A: 3 groups of rows, each row roughly a mix of its group's hidden directions; one row fits no group:
A (109 x 10):
[[-1.43 -0.45  4.54  2.13  0.89  3.96 -0.37 -2.41 -1.39 -0.96]
 [-3.13 -1.29 -0.15 -0.74  0.22  1.81  1.69 -2.51 -4.11  3.37]
 [ 1.41 -4.11 -0.10 -1.48 -1.42 -2.40 -2.44  0.06  1.59  3.92]
 [ 0.19 -1.07 -0.20 -5.38  1.48 -1.05 -0.82  0.73  3.84  1.81]
 [-1.60  0.47 -1.33  4.48 -1.85 -2.70  0.04  4.15 -0.31  0.03]
 [-0.93  1.19 -5.52 -1.17 -0.29 -1.33  3.55  1.15 -0.66 -1.52]
 [ 3.23  2.03  3.10 -1.24 -1.46  3.50 -2.92  0.65 -1.14  1.55]
 [ 2.05  3.47  1.41  3.68  1.30 -1.28 -0.31  4.14  0.13 -0.60]
 [ 1.73 -2.79  2.20  0.29  1.10 -2.83 -1.05 -0.99  1.70  4.77]
 [-0.06 -2.08 -1.97 -3.39  0.13 -2.73 -1.44 -0.25  3.00  3.79]
 [-2.04 -2.66  1.32 -1.34 -1.30  1.85  1.02  0.50 -4.51  3.34]
 [ 0.12  0.83  1.72  5.77 -0.83 -2.70 -0.85  1.68 -2.04 -0.30]
 [-0.12  0.21  1.36  1.45 -0.67  3.18  0.26  0.42 -3.81 -4.83]
 [ 2.02 -1.56  3.03  1.14 -1.38  1.11 -5.05 -1.18 -0.88  2.22]
 [ 3.61 -2.42  2.25 -1.23  0.95  0.18 -3.60 -2.77 -0.02  2.39]
 [-1.94  0.20  0.32  1.29 -1.58  3.54  1.23 -2.42 -4.06 -2.89]
 [-1.03 -0.54  1.90  0.43 -3.02  3.94 -4.66  0.68 -0.73  0.38]
 [ 0.60 -1.48 -5.01 -2.84 -1.69 -1.38 -1.22  1.21  2.74  1.35]
 [ 2.86  1.49  1.27  1.82  0.81  0.23 -0.87  0.56  4.06 -4.37]
 [-0.04 -0.43  5.42  3.38  0.47  0.60 -0.05 -1.73 -2.83  0.37]
 [ 0.38 -1.23  6.01  0.99  1.23 -0.02 -0.32  1.50 -2.92 -1.27]
 [ 0.36 -0.55  5.77  3.16  0.82 -0.56  1.13 -0.18 -2.18  1.39]
 [-0.34  0.82  5.51  2.65  2.20  0.44  0.50 -0.84 -2.75 -0.95]
 [ 0.27 -0.74 -0.40 -2.15  0.27 -4.16 -2.23  2.63  2.91  3.09]
 [ 0.67 -1.97  0.63 -1.63  1.72 -3.94 -1.51  0.16  2.40  4.34]
 [-2.91 -2.34 -1.17 -2.81 -2.53  0.79  0.22  0.58 -3.69  2.90]
 [ 2.71 -2.53 -0.28 -0.56 -0.45 -3.36 -2.74  3.56  1.96  1.74]
 [-0.32 -1.24  4.45 -3.28  2.28 -0.94 -0.70 -1.01  2.05  2.95]
 [-0.06  0.30  4.85  2.75  2.42  0.14  2.84 -0.44 -2.72  0.00]
 [-2.22 -0.03 -2.54 -4.44  2.56  2.82 -0.66 -1.90 -0.59 -1.65]
 [-0.59  1.18  0.95  1.01  2.77  3.96 -0.03 -4.27  0.09  2.72]
 [ 0.58 -0.40 -0.42 -1.99  1.09 -4.04 -3.68  2.25  2.82  1.99]
 [-2.42 -0.29  0.60  0.38 -0.11  0.36  1.39 -1.08 -5.34  3.81]
 [ 1.22  2.12 -2.08  2.53 -3.20 -2.64  1.00  3.37 -0.47  2.49]
 [-0.28  0.99  1.11  5.61 -1.98 -3.18 -0.18  1.60 -1.21  0.96]
 [-2.58 -1.48 -0.10 -1.36 -1.50  1.72  1.23 -0.74 -4.86  3.33]
 [ 0.81 -0.78  3.45 -0.92 -2.50  2.62 -0.26  3.17  3.76  1.17]
 [ 2.28 -1.19  3.14  1.08 -1.46  1.80 -5.07  1.18 -0.51  1.54]
 [ 1.28  1.52 -2.73  0.21 -0.67 -3.05  0.52  4.72  1.77 -2.40]
 [ 0.85  1.29 -1.56  0.08 -2.86 -4.58 -0.50  3.78 -1.41 -1.47]
 [-2.32  0.72  3.69 -2.39  2.88  3.52 -1.72 -1.77  0.76 -0.33]
 [ 1.81 -1.24  1.99  0.47 -4.73  2.93 -1.39 -3.11 -1.07 -0.07]
 [ 1.70  0.67 -0.49  4.27 -3.13 -2.88  0.32  3.30 -0.71  1.16]
 [-0.54  1.08  6.15  2.45  0.55  0.46  0.49  0.65 -2.40 -0.73]
 [-0.39  1.30  6.40  2.13  1.15  0.53  1.31 -0.13 -1.35  0.38]
 [-2.66  1.63  1.43  1.69  2.31  1.64 -1.82 -5.12  0.62  0.40]
 [-2.48 -2.23  0.64 -1.00 -0.24  1.32  1.68 -0.28 -4.43  3.98]
 [-0.55  0.16 -3.16  0.66  0.99 -3.77  4.97 -0.79  0.31 -1.12]
 [ 0.07  1.22  5.93  1.97  1.57  1.63  2.20 -1.09 -1.05  0.07]
 [ 0.70 -3.63  2.09  1.41 -1.42  0.12 -4.92  0.14  1.05  2.31]
 [-2.67 -2.07  0.64 -1.46 -0.75  2.64  0.44  0.64 -3.71  4.11]
 [ 2.21 -0.96  1.45 -1.45  0.72 -3.00 -0.98  3.00  3.74  3.04]
 [-3.62 -0.55  0.42  0.06  0.08  2.61  1.25 -0.46 -4.46  3.26]
 [ 0.90  1.27 -2.09  0.19  2.13 -3.18  3.80 -3.58 -1.83 -0.81]
 [-1.38  1.92  0.59  1.13  2.59  2.51  3.85 -3.86 -1.44 -0.79]
 [-2.80 -0.62 -0.16 -0.65 -1.55  0.11  0.71  0.00 -5.34  3.55]
 [-1.20  1.87 -3.19 -1.50 -4.31 -2.18 -1.64  2.14 -2.06 -0.71]
 [-1.06 -1.50 -2.55  1.31  1.94 -3.71  3.60 -2.29 -0.37 -2.30]
 [-0.15  1.05 -2.16  0.82  2.92 -3.56  3.81 -2.33 -1.57 -1.62]
 [ 2.27  1.41 -0.87  0.68  1.50 -2.34 -1.34 -0.55  5.11 -2.90]
 [-0.45 -0.74 -2.19 -1.41 -3.46 -2.54  0.85  3.69 -0.86 -3.42]
 [-1.57  0.66 -5.48 -1.78  0.80 -2.63  0.88  1.98  1.77  1.10]
 [ 2.75  0.64  0.23  0.68  0.06 -2.06 -1.10  0.77  4.31 -4.43]
 [ 2.37  1.92  0.92  2.01  1.96 -2.05 -1.84 -0.24  4.47 -2.65]
 [-1.32 -2.65 -0.32 -2.48 -2.55  0.58  0.97  1.15 -4.28  3.21]
 [-1.21 -0.67 -5.25 -3.76 -1.51 -0.63 -0.87 -0.09  2.16  0.98]
 [-0.64  1.27  1.98 -2.63  0.58 -2.19 -1.03  0.48  4.30  3.86]
 [ 0.41  1.19  5.14  3.42  1.42  0.88  0.57  0.18 -2.60 -1.76]
 [-1.40  4.08  1.29  2.99 -0.79  2.86  2.05 -0.61 -1.66 -2.71]
 [ 1.26  1.27 -0.85  2.11 -0.26  4.11  0.83 -0.78 -1.80 -4.77]
 [-2.81 -0.72 -0.09 -1.20 -1.25  1.97  0.03 -0.19 -4.42  4.22]
 [ 0.84 -3.22 -1.38 -2.22  1.18 -4.09 -3.05  1.68  0.83  1.96]
 [-1.68  1.40  2.11  0.95 -2.00  3.16  1.28  0.95 -3.45 -3.77]
 [-1.88  1.55  3.91  3.46  0.43  0.24  2.52 -0.81 -3.51  0.03]
 [ 3.13  2.49  0.38  1.91  1.27 -1.14 -1.32 -0.28  4.21 -3.24]
 [-3.81 -2.17  2.67  0.47  0.48  2.90  1.19 -2.11 -3.35  0.64]
 [ 1.07 -3.45  3.72 -0.33  2.12  3.14  0.58 -2.86  1.02  1.33]
 [ 0.50 -1.21 -0.77  5.05 -1.35 -4.60  0.94  0.33 -0.95  0.04]
 [-0.20  0.22 -3.30  0.55  2.49 -2.52  3.49 -0.68 -1.79 -3.61]
 [-1.42 -0.42 -0.80  1.46  0.33 -4.74  3.14  2.23 -1.95 -2.56]
 [ 2.02  2.35 -3.51 -1.38  0.78 -3.08  2.84 -1.92 -1.18  2.38]
 [-1.56 -1.08 -0.65 -4.55  3.45  1.12 -0.60 -3.35  1.47  1.06]
 [ 0.03 -0.96 -1.62  4.30 -3.68 -3.68  1.20  0.88 -0.04  1.15]
 [ 1.56  1.03 -0.49  0.73  2.03 -0.50 -1.04 -0.15  5.64 -3.35]
 [-1.98  1.93 -1.51 -0.30  2.66 -2.55  4.21 -3.31 -0.53 -0.38]
 [ 0.24  1.01 -1.20 -2.86 -1.48 -5.00  2.33  1.12  1.03 -2.65]
 [-2.68  1.28 -4.71  0.27 -1.76  1.64  0.94 -1.45 -2.55 -2.52]
 [ 1.80  0.48  0.59  0.45  0.01 -1.68 -2.26  0.19  4.73 -4.28]
 [ 2.21  0.20 -0.38  1.75  1.82  3.16  4.51 -0.05 -1.27 -3.05]
 [-2.41  3.21  2.51  2.46  0.93  1.78  1.14 -1.52 -3.16 -2.58]
 [-0.82 -4.53  1.25  0.68 -2.63 -0.52  1.70 -0.15  4.40  0.00]
 [ 1.81 -0.79 -0.93  3.83 -3.74 -2.38 -1.04  3.22 -0.33  1.43]
 [ 0.43 -2.51 -1.13  4.92 -1.11 -4.16 -0.22 -0.13 -1.28 -0.69]
 [-2.97 -1.76 -0.46 -1.44 -1.19  0.85  1.25  0.20 -4.64  3.64]
 [ 3.10  1.42  0.44  1.29  1.26 -0.74 -1.01  0.29  4.79 -3.61]
 [ 2.67 -0.20  2.48 -0.69 -1.97  3.45 -4.14  2.30 -0.22  0.87]
 [ 0.89 -0.39  4.86  3.18  2.17 -0.81  1.30  1.24 -3.00 -0.65]
 [ 2.20 -0.09  1.10 -4.73  0.40  3.98 -1.10 -2.65  0.02  0.20]
 [-0.59  2.06 -4.01  0.45  0.90 -1.62  3.60  0.41 -2.36 -3.11]
 [ 0.02 -1.45  0.04 -3.05 -1.09 -2.92 -1.62  1.78  3.29  3.87]
 [ 0.51 -0.88 -3.00  4.04 -1.09 -3.89  0.95 -0.39 -2.64 -1.41]
 [-2.33 -2.26  1.44 -1.64 -0.63  3.64 -0.63 -4.56 -1.21  1.06]
 [ 2.23 -0.89 -4.86 -2.26 -0.88 -0.58 -1.05  2.29  3.26 -0.33]
 [ 0.47 -0.26 -1.80  4.43 -2.81 -3.46  2.08  2.03 -0.74 -0.78]
 [-2.31 -1.92  0.01 -1.83 -2.49 -0.34  0.45 -1.19 -4.97  2.77]
 [-1.29 -2.01  1.05 -1.37 -2.32  1.57  0.82  0.33 -5.04  3.15]
 [-2.18 -0.88 -2.61  1.80  1.44 -4.41  3.53 -1.61  0.43 -0.63]
 [ 2.49  4.12 -0.62  2.45  1.44 -3.29 -1.59 -1.19  2.31 -1.00]
 [-0.46  1.60 -1.97  0.90  1.51 -2.45  4.29 -3.09 -2.09 -2.16]]
one row of each group, then the others: which group is each in?
[-0.56  0.53  0.33  0.67  3.63  2.67  0.04 -4.90  2.06  1.72]	<120>
[ 1.84  1.50  0.35  2.45  1.46  2.49  0.92  1.27 -1.99 -5.12]	<52>
[-1.05 -0.92 -2.44  4.49 -2.08 -4.17  1.34  0.02 -1.05 -0.03]	<39>

[ 2.72  1.28 -0.42  0.99  0.62 -1.07 -0.36  1.24  4.48 -4.38]	<120>
[-1.62 -3.45 -0.91  0.40 -3.94  1.58 -3.99 -0.10  0.89  1.56]	<39>
[-0.69  0.06  0.42 -3.65  3.26  2.44 -1.06 -4.39 -1.04 -0.81]	<39>
[-1.86 -2.75 -2.66 -1.01  4.12 -2.62  1.80 -0.75  1.40 -1.98]	<39>
[ 1.83 -2.07  2.16 -0.44  2.71 -4.06 -2.01  1.43  1.47  2.85]	<52>
[-2.92 -2.99  1.70 -0.87  0.12  2.72  1.28  0.41 -3.52  3.16]	<120>
[ 4.08 -3.67  2.58  1.93 -2.10  0.09 -2.79  0.16  0.09 -0.14]	<39>
[-1.20  0.55 -5.79 -2.16 -0.75 -0.36 -0.15 -1.99  2.42  1.51]	<52>
[-0.76  0.40 -1.16 -1.04 -3.62  0.52  0.08  3.71  3.16  3.51]	<39>
[-0.05 -0.82 -5.42 -3.57 -1.80  0.74 -1.11  0.29  2.03 -0.78]	<52>
[-1.59  0.11  4.75  3.37 -1.19 -0.25 -0.97 -0.93 -3.57  0.51]	<52>
